In the rows, 128 means zero.
One turn moves every row onto another: examples first, then more rows asked:
q744: [115 125 170 168 146 118 129 125 134 119 112 130 114 141 123]
q252: [118 139 112 125 114 138 126 139 152 137 114 117 129 150  94]
q717: [144 126 119 139 119 119 124 144 147 130 108 107  95 142 149]
q722: [118 121 168 157 128  99 119 126 127 122 104 136 119 142  99]
q526: [165 136 118 146 149 146 129 151 131 104 108 116 131 137 141]
q623: [148 129 129 139 115 119 128 150 149 148 115  96 108 146 138]
q587: [150 137 120 148 135 143 140 135 107 111 110 135 143 156  82]
q396: [128 130 118 134 106 126 121 141 150 151 113 118 133 151  89]
q745: [124 125 170 170 151 119 130 127 121 116 106 128 126 141 116]
q426: [122 131 113 125 105 117 127 141 141 146 105 116 120 161  96]
q56: [130 120 167 159 139 105 124 129 117 112 103 144 125 144  96]
q495: [114 126 164 172 144 119 128 123 120 121 106 137 129 146 108]
q221: [157 132 123 136 138 139 134 154 124 120 105 134 154 155  82]
q281: [178 131 121 141 147 130 133 150 119 100 106 124 121 146 137]
q854: [154 135 116 129 128 128 139 144 110 113  99 132 144 163  86]
q639: [158 137 113 137 131 142 139 144 105 117 112 146 137 157  91]
q255: [173 132 129 166 148 139 136 140 114 105 112 111 121 139 135]
q972: [147 118 120 145 118 130 117 148 158 140 118 112 104 128 140]
q900: [180 124 124 149 147 140 130 156 133 105 113 127 122 134 130]
q796: [147 143 112 135 142 149 131 146 123 112 104 130 155 153  91]
q318: [141 128 131 151 120 129 129 138 150 133 119  92  96 135 139]
q693: [129 132 121 122 111 128 138 143 140 142 121 123 120 163  87]
q93: [135 132 119 140 127 136 120 145 163 130 114 100 108 135 143]
q345: [177 129 117 154 139 131 132 148 114 119 109 118 122 140 145]
q757: [134 118 166 166 143 103 122 129 118 109 103 136 118 135 115]
q188: [119 133 123 136 107 131 135 130 143 145 118 115 116 154  85]
q968: [125 115 167 161 133  99 116 129 130 118 106 132 110 135 121]
q793: [107 124 164 165 140 118 126 122 129 123 112 137 118 144 110]

q255 -> q318
q623 -> q693
And these:
q722 -> q56
q426 -> q854
q526 -> q93
q745 -> q744
q900 -> q972

